rotation steps, each row followed by its count of steps
The counts run from 0 to 1140.
[-55  -9  12  11 -26   6  -3  22 -26  -1  32  -8  20   6  21   2 -16   5
  13 -25  12 -10  -1  -4   3  12 -18   0  24 -19   3  -6  -7  22 -16  -3
  12  19  -4  23  10  11  -4 -36   8 -21 -12 -28   8   1  32  16  17   8
  11  22  14   0  39  -9 -26] | 532
[-36  10   9  32 -28   1  -3   7  -6  13  -1  31  44 -21   0 -16 -14 -12
  -4  11  33 -13   9  13   0  31  -7  -8  10 -22  -9 -32   4  14 -27 -16
   5   5 -21  23  -1  16  16 -17  -1   7 -11 -18  -5   1  38   5   1   3
   3  20  21 -19  13 -30 -22] | 427
[-63   2  -8  16 -26   5  15  -3 -16  19  19   6  38 -13   0   4  -7  16
  11  13  12  -8 -16   2  -7  -2 -13 -25   5 -14   8  -8  14 -20 -26   4
   3  24 -15  -7 -14  11   4  -3  23   0  -5 -21  22   1  24   7  10  23
  22  27   2 -14  21 -28 -39] | 838
[-52  22  -2  14 -17 -32 -17  11  -8   3  14   6  22  18  12  10  -6 -10
   6  -1  27 -18  -7  -3   4   1 -13  -6  18 -14  19   2  12  26  -1  -9
  18  -9 -18  25  10  -2   7 -47  -3 -20 -10 -41  -5  -4  33   1   0   9
  -6  -6  14 -27  29 -16 -29] | 17
[-39 -10  -4   8 -15  -8  27  15 -27 -30  40 -23  19  -6  13  24 -28  -1
  21   1  22  -5  15  -1  -5   3 -16  -6  21 -10  -4 -13   9 -15 -30 -10
   3  29 -18  27  13  10 -27   0  11 -10  -5 -39   9  -7  16   4   1   6
  10  22  -4  19  15 -10 -37] | 284
[-53 -16  -1  -5 -26  -3  18 -16  14  32  -1  21  50  14  -7   4 -10  -6
  22  24   0  -6 -12  11  -4  11  -3 -27  -7  -4   9 -18  13   4 -35  -6
  10  25   2  -1 -29  -5   2  12  -3   2  -6 -18  -7   1  23   1  18  19
  21  36   9 -24  21 -17 -16] | 85
[-36  32  -8  30 -21 -11   1   1 -14   6  -2  36  27 -20   8 -11 -12   6
  -2  16  31   3   2  11  -8  21 -11 -22  14 -14 -10 -18   6  -2 -14 -21
  -9  10 -33  23   2   5   4 -29  15  13 -15 -27  -2   8  50   0  -5  20
   5   2  18 -14  11 -15 -32] | 749
[-43 -15   5 -20 -11  -2  29   9 -10   4  24  -1  40  17   6   6   7  -9
   9   9 -11 -11  13  20 -19 -11 -13 -28 -16 -10   9  -7   6 -10 -26 -14
  15  16   9  -2 -26 -15 -19   1  15 -17   3 -32 -15   2  29  -7 -13   4
  48  30  24  -6  11  -7 -27] | 68
[-35  37  -8  10 -16 -27  -7  -1  -1   6   0  15  24  -3   7   9 -24   7
   1  14  46   2   1   0  -4  16   7  -2  -1 -10   4 -19  27  -6 -12  -4
   4 -11 -43  26  15  10   5  -6 -10  11 -21 -52 -20   0  38  -8  11  10
 -11  -9 -18 -16  14 -28 -18] | 1095
[-42  29  -8  19 -19   3   0  -1 -17  16  31  20  24  -7  19 -14   5  16
  -6   1  22 -10 -13   3 -13  -1  -6 -31   9  -8   6   5  13 -21  -4   4
  -6  22 -28  -7 -10   7  -4 -41  19   3  -9 -30   4  12  37   1  -3  34
  24  20  16  -5  13  -3 -41] | 322
[-26  18 -19 -22  -4 -31   0  -5   7  -3  29  -1  13  39  21   4   6 -13
  17   1  21   0   6   5  -4  -7   9 -28  -9   0  11  -3  24 -21 -14  -8
   4  21 -23   3   9 -21 -31 -13  -7 -18 -11 -55 -26  11  27  -6  -7  20
  31   7  10  -2   3  16 -18] | 898
[-34  29  -4   3 -19 -19 -13   2  -6  11  21  26  16  25  22 -12   8  -8
   0  -4  16 -10  -1   6  -8   2 -11 -31  19  -4   5   6   6   7   2 -17
   2  16 -17  12  -5 -13 -16 -54   8 -12 -11 -35 -15   9  44   0  -8  26
  20   8  35 -15  13  18 -26] | 650
[-25  25 -18 -21  -7 -28   9  -5  -1   0  19   3  12  22  18  17  -8  11
  10  10  22   7   2   0 -18  -7   5 -26  -6   4   8  -3  33 -28 -10  -9
  -1  16 -30   9   2 -14 -30  -1  -1   3 -13 -61 -35   7  31 -10  -4  21
  17   0 -11   5   1   2 -22] | 900
[-34 -19   6   4 -17   9  20  15 -17  -3  41  -7  31  14  27  -2  -5 -12
  11 -11   0 -17  12  13  -7   6 -17 -21  17  -8  -2  -4  -8   3 -31 -10
   7  41   6  12 -13  -1 -26 -26  10 -18   0 -20   6   4  24  12  -3  11
  39  44  34   7  16   8 -31] | 300
[-39   6   1  12 -24 -11 -13 -11  23  36   4  32  43  12   1 -21 -11 -25
  12   8  25 -15  -5   9   6  29  13 -20  -5 -13  10 -22  13  23 -31   2
  15   7 -18   5  -9   0  15 -14 -21  -2 -12 -20 -10   1  28   3  15  13
  11  25  22 -33  17 -19 -10] | 7
[-20   3   5  -4  -8  -8  10  17  -7  -6  54 -29  25  14  28   9  -9   1
   5  -5  22 -15  13   7 -16 -13   7 -15 -12  -5   6  -5  23 -35 -30  10
  15  15 -22   3  -3   8 -33   2 -12  -4  -1 -50 -11  -2   3  -3  -2   6
  34  33   0  14  -5 -10 -33] | 799
[-45   9 -12   1  -9 -35  18  -1  -8 -18   4   5  32   5  -7  23  -1 -23
  18  35  18 -12   5  20  -9  -9 -23 -24   8 -13   7  -3  10  -3 -13 -36
   7   9 -19  29  -4 -19 -16  -6  21 -21  -1 -33   1  -9  30  -7 -30   6
  14   2  20 -21   6 -10 -33] | 920
[-52   4 -21 -22  -8 -30  13 -13  11  -1  19  -3  29  23   0   9   1 -24
  32  14  20  -9  -3  11   5   0   5 -24 -20 -17  20  -9  23  -8 -32   0
   7  18 -17  -2  15 -13 -14  18 -12 -32  -9 -38   0   2  19  -9   6   9
  32  15   5 -24   5 -18 -18] | 588
[-45 -17   7 -10 -19   2  16  14 -18  -1  31  -1  23  22  22   9  -9   1
  19 -13  -5  -9   4  -1  -9   1 -18 -22  22   2   5   3   0  15 -16 -11
  15  35   8  13 -17  -8 -26 -29  16 -17   0 -26 -10   4  28  11   5  18
  27  31  20   9  29  12 -28] | 1050
[-62  -2  -4 -24 -14 -31  10   6  -6  -7  20 -14  27  25   4  27  -3 -19
  25  10  11 -14   0   4   3 -11 -13 -10 -12 -18  30   2  22   5 -18  -3
  16  -5 -11  10  12  -8  -6   1  -2 -35  -5 -50  -7  -8  23 -10  -3  -1
  21   1   0 -22  21 -26 -23] | 263
[-36   3   7  21 -28   3   4  -4   1  23   1  23  45 -13   3  -3 -36   7
   9   6  27  -2  -1   0   0  34   1  -6  11  -9  -6 -35  13  12 -34  -2
   9  15 -17  25 -10  21   9   3  -7  21 -12 -21  -9   0  28  10  26   9
 -11  27  -6 -14  22 -29 -15] | 101
[-16   1  27  15 -18  -7 -21  18  13  20  23   4  34  28  26 -13 -14 -24
  -3 -15  23 -24  14   0   0  20   7  -4   8  -3   2 -19   3  36 -21  -4
  31  -2   0  29 -13   9   0 -33 -25   2  -6 -31 -30  -5  19   4   8   0
  -3  27  23 -12  20  -4 -10] | 121
[-32  15 -28   6 -12 -21  25 -18  -1  -3  15  12  24   3   3  12  -6   4
  25  31  22   0  -4   7 -13   1  -3 -39  14   3  -1  -6  20 -30 -23 -17
  -6  40 -26  14 -12 -15 -29  -1  16   2  -9 -29   6   7  25   2  -7  32
  22  19   8   0   0   7 -35] | 823
[-23   6   2  21 -13 -13  23   0  -7   1  -4  24  46 -13  -2   2  -5 -12
   2  36  15  -9  13  22 -19   8 -19 -27  13  -7 -12 -18   8  -3 -24 -35
   2  11 -13  25 -31 -10 -12  -9  20  12   2 -22  -9  -2  35   0 -25  10
  16  23  28 -15   1 -12 -30] | 828
[-35   5  12  35 -24   1  -4  -1   5  29   7  20  50 -11   0  -3 -28   1
   4  14  26 -14  -4   1  -5  21   2  -8  11  -6   0 -24  17   9 -34   3
  15   9 -21  18 -24  21  16  -5 -10  26 -10 -16  -1  -4  18   4  20  13
  -9  34   1 -19  22 -34 -21] | 850
[-23  31   2   5 -12  -7  -8  20 -21   0  29   9   6   5  36  -1 -12  21
 -14 -16  28   5  11  -2 -18   8  -2 -11   9  -4  -7  -6  13 -15   1  -7
  -5   5 -30  18   6   9 -19 -37   8   8 -13 -57 -30  12  44  -5   2  13
   9   4   4  15  11   6 -26] | 555
[-16   7   8  17 -23 -16 -11   5   8   5  16  15  24  21  24  -4 -22 -16
  12  -7  27  -7  10  -5  -3  24  -1 -19  36   9  -9 -12  -2  28 -17 -23
  16  25  -6  45 -11  -8 -19 -42  -8   6 -13 -31 -26   0  29  14   9  18
  -9  18  25  -4  22  19 -11] | 961
[-51  10   3  -3 -23  -5  -8  -7  16  36  -1  34  40  20   6 -17 -11  -5
  14  -1  19  -4  -7   6  10  27   9 -16 -14 -12   9 -25  13  22 -26   6
  10   9 -13   3  -6   3  18  -6 -18  -2 -19 -23 -23   6  34   1  27  13
  10  19  11 -27  24 -21  -9] | 756
[-42  -1 -18  24 -20 -26  11  -9  -1  -7  25  -8  28   2   0  25 -34   0
  29  22  28 -12 -15  -4  -5   7  -6 -19  37   7   8  -2  19  -2 -26 -11
  10  32 -19  35  -5   0 -16  -4   9   4  -4 -26  19  -8   6  10  13  26
 -14  22  -8  -5  22  -8 -35] | 190
[-35  -1  -8  10 -23   0   6   0  -7   4  39  -1  14  11  28   0 -28  15
  22 -14  20   6  -7 -11  -4  18  -2 -22  33   9  -2  -8   6  -5 -23   5
   4  49 -12  20   3   3 -29 -18   6   1 -10 -28   3   8  23  15  26  30
  11  32   1  16  23  15 -25] | 629
[-25  20   4 -14 -10   6  -1   0   0  23  30  10  26  12  24 -15  -2   5
  -5 -11  24  -1  13   7 -12   9  16 -15 -33 -12   5 -21  22 -28 -29  13
   2   9 -24 -12   0   6 -12   2 -17   6 -15 -54 -34  11  38 -12   4   4
  39  23   5   4  -2 -14 -19] | 566
